(in the rows, 128 means zero)
One turn moves every row onto another: examples first, then more rows asked:
K_841: 115	138	139	161	132	114	195	133	164	125	136	124	125	117	140	125	126	130	122	120	145	121	120	137	133	123	132	141	152	119	107	86	153	134	123	119	125	122	88	122	124	125	122	121	123	142	141	106	126	134
K_711: 127	146	147	160	151	92	158	112	146	126	127	132	142	109	117	131	157	107	125	108	137	159	104	118	120	116	141	144	147	124	124	115	129	126	108	105	112	125	130	136	172	114	134	134	142	132	125	146	129	135
K_751: 128	132	163	148	170	112	102	130	145	128	123	131	135	122	130	114	136	121	128	115	136	131	117	121	126	137	158	125	147	133	130	115	156	115	120	111	95	147	106	132	160	112	136	149	148	141	130	106	110	145
K_91: 144	134	143	114	147	149	157	132	146	128	137	116	132	123	108	138	127	125	136	118	130	136	129	145	138	137	135	141	144	113	107	94	123	125	115	132	172	145	114	125	151	115	133	133	143	159	143	127	96	134
K_641: 133	147	123	135	164	117	141	118	144	139	166	127	123	143	133	127	138	128	126	97	117	125	123	139	140	110	143	140	139	110	110	141	124	133	124	127	115	137	126	122	166	128	139	171	134	133	126	110	150	133
K_921: 115	130	136	157	142	119	114	144	133	131	141	135	131	140	123	121	116	151	135	110	129	121	113	128	142	132	152	135	143	144	113	123	149	121	119	109	105	127	101	115	158	150	153	160	149	145	140	104	125	134
K_627: 121	147	119	132	134	140	104	135	149	136	140	119	125	95	136	138	125	138	123	125	123	129	111	123	124	126	145	133	96	109	109	137	113	94	122	120	136	141	117	131	138	116	136	144	125	143	137	123	115	128
K_430: 128	135	127	138	126	137	124	115	194	125	129	134	128	136	128	131	127	116	129	163	135	129	113	129	128	129	138	136	127	106	120	134	122	122	124	141	126	127	115	123	142	146	154	105	130	136	136	124	161	134
K_826: 131	140	123	131	138	135	89	123	153	129	114	120	122	88	133	132	133	122	118	147	132	131	113	119	122	124	144	134	119	111	106	126	128	101	122	124	137	165	127	121	133	103	140	137	122	139	141	125	116	129
K_462: 128	138	123	137	141	139	95	127	152	138	123	128	112	103	141	129	134	131	120	133	134	123	112	125	122	130	130	127	102	114	104	124	116	90	126	131	129	149	129	129	127	103	138	150	128	134	138	120	119	126
K_161: 126	133	129	131	119	140	100	125	149	133	123	119	120	86	126	125	128	139	120	145	134	110	116	127	121	130	149	130	114	122	115	144	124	94	126	115	144	167	131	124	129	117	144	135	131	139	141	118	117	123
K_701: 135	126	140	118	135	141	150	129	145	131	132	124	124	137	112	132	132	130	132	135	141	127	127	148	145	132	115	141	151	123	94	92	118	131	115	144	167	140	126	119	130	123	140	141	140	144	153	130	98	130
K_947: 124	126	166	149	152	96	106	130	145	131	117	136	140	131	126	109	139	131	115	142	141	120	120	127	135	137	163	120	158	145	116	124	160	118	122	110	101	153	118	126	138	123	149	148	151	125	142	108	109	132
K_149: 127	141	146	120	133	138	127	121	194	123	130	138	108	114	134	132	123	120	125	151	139	127	114	132	134	136	133	124	126	115	123	126	120	119	130	153	110	116	129	136	135	126	134	115	149	159	128	117	154	129
K_794: 115	141	141	148	161	120	94	138	142	127	130	138	126	142	130	124	123	126	135	110	132	130	116	124	142	137	140	132	148	134	121	108	146	119	122	117	92	128	100	122	162	125	138	162	129	147	136	103	117	137
K_608: 126	140	137	127	128	140	129	116	189	120	133	128	119	120	130	130	123	124	139	148	131	127	109	128	131	129	133	132	115	113	131	131	122	126	127	151	120	127	119	137	147	140	143	108	146	150	127	126	157	143
K_767: 128	139	148	120	137	105	146	113	152	129	150	121	132	120	119	117	143	130	106	139	127	109	134	147	143	116	169	133	171	126	111	155	133	140	125	112	122	161	146	121	143	129	146	150	136	128	132	106	136	114
K_977: 137	144	133	129	177	115	121	106	149	130	143	124	113	136	135	120	147	105	122	112	127	123	126	134	138	112	133	135	156	113	116	127	134	138	126	141	105	157	140	127	157	102	129	171	126	136	128	112	148	136
K_113: 146	126	156	120	154	147	161	124	149	139	133	125	127	144	120	131	142	118	128	118	140	124	131	151	126	144	126	128	139	118	111	102	116	110	116	133	169	142	119	130	139	107	138	142	143	136	148	120	97	126
K_134: 120	129	139	162	127	115	197	124	161	122	130	124	123	111	135	116	126	133	120	123	145	117	121	139	129	124	137	139	156	126	112	90	162	136	128	118	131	136	94	115	124	124	132	117	136	140	142	106	131	134
K_180: 142	141	151	118	163	105	132	104	154	123	140	115	127	112	121	114	149	109	114	127	128	119	131	133	135	112	162	131	170	118	121	138	144	141	128	123	117	175	143	127	156	107	134	150	139	139	128	113	138	132
K_998: 124	137	141	167	146	113	194	129	166	129	137	126	127	115	145	123	134	125	122	109	142	129	121	133	126	123	136	135	142	116	109	83	155	127	124	123	123	122	93	125	130	114	124	124	136	138	136	109	127	140
K_249: 122	150	124	129	143	107	146	125	150	131	170	126	139	140	124	131	136	130	112	124	115	125	131	143	147	108	165	147	160	112	101	150	123	139	123	113	123	134	131	114	156	143	146	159	126	132	134	112	138	120
K_220: 121	137	132	154	123	101	146	114	140	123	118	140	125	106	105	130	137	114	126	132	141	145	111	127	146	115	128	151	180	136	97	107	137	135	110	104	113	135	144	109	160	122	137	136	134	151	137	132	137	118
K_643: 126	140	144	154	120	122	165	113	134	131	134	126	123	103	106	128	132	122	135	94	137	126	112	132	131	129	139	142	160	136	127	128	133	120	112	89	124	131	130	123	178	130	143	137	146	156	127	122	143	117
K_370: 150	118	144	124	142	136	163	124	141	131	130	116	134	132	113	127	139	136	135	130	134	127	121	143	130	128	133	136	134	122	107	107	124	125	111	142	178	160	123	125	137	124	147	133	158	133	149	134	100	142
K_243: 117	130	144	150	138	98	106	142	141	127	132	136	146	127	119	119	127	145	122	141	131	131	116	125	143	126	173	135	158	140	107	123	159	124	117	105	112	141	110	112	148	148	155	143	149	132	140	112	111	132
K_800: 108	146	147	155	131	111	158	113	143	135	133	139	131	134	124	130	153	104	119	108	151	128	115	138	126	134	113	135	162	137	118	121	115	118	116	99	104	113	129	134	159	115	137	146	120	134	136	123	132	108
K_152: 143	129	142	123	155	130	152	125	155	132	125	122	142	139	115	135	148	113	126	141	135	141	128	142	130	133	134	139	145	111	104	96	119	126	111	134	171	152	118	123	135	108	141	129	133	130	150	139	92	136
K_347: 132	126	150	164	134	97	163	105	135	137	119	139	115	117	118	118	153	123	125	119	147	132	104	127	129	119	126	131	149	146	113	120	138	122	115	117	113	139	158	129	149	119	143	147	161	126	132	135	145	125
K_287: 129	129	141	166	139	108	188	122	164	123	120	124	125	110	133	119	130	120	120	128	145	126	120	132	127	118	140	140	156	117	107	80	166	135	124	122	132	146	99	117	124	117	129	116	136	136	140	113	132	142
K_939: 109	145	121	127	115	138	99	133	154	133	135	121	128	98	131	136	129	138	116	151	131	120	116	130	125	129	140	134	117	117	103	139	114	101	123	116	136	143	125	125	126	120	142	140	112	135	146	118	112	118
K_662: 136	139	144	122	138	133	126	116	202	125	124	144	121	111	128	133	124	109	118	154	136	138	121	127	133	137	159	126	129	102	118	125	124	111	124	138	122	126	125	129	141	121	141	102	154	156	127	116	155	124
K_944: 139	129	139	136	129	136	133	111	194	133	123	142	123	128	129	130	125	116	118	156	140	128	118	136	123	136	154	128	126	110	117	136	126	105	130	130	132	127	124	126	138	136	157	103	150	139	132	116	163	122
K_979: 130	130	142	166	147	108	189	123	167	129	122	130	120	117	143	118	135	119	118	122	149	126	120	134	124	125	134	134	146	119	106	81	160	129	127	126	123	137	98	120	122	110	127	123	138	134	139	110	131	140

K_711 moves to -> K_800
K_921 moves to -> K_243
K_979 moves to -> K_998
Now find these:
K_767 moves to -> K_180
K_462 moves to -> K_627
K_944 moves to -> K_662
K_701 moves to -> K_370

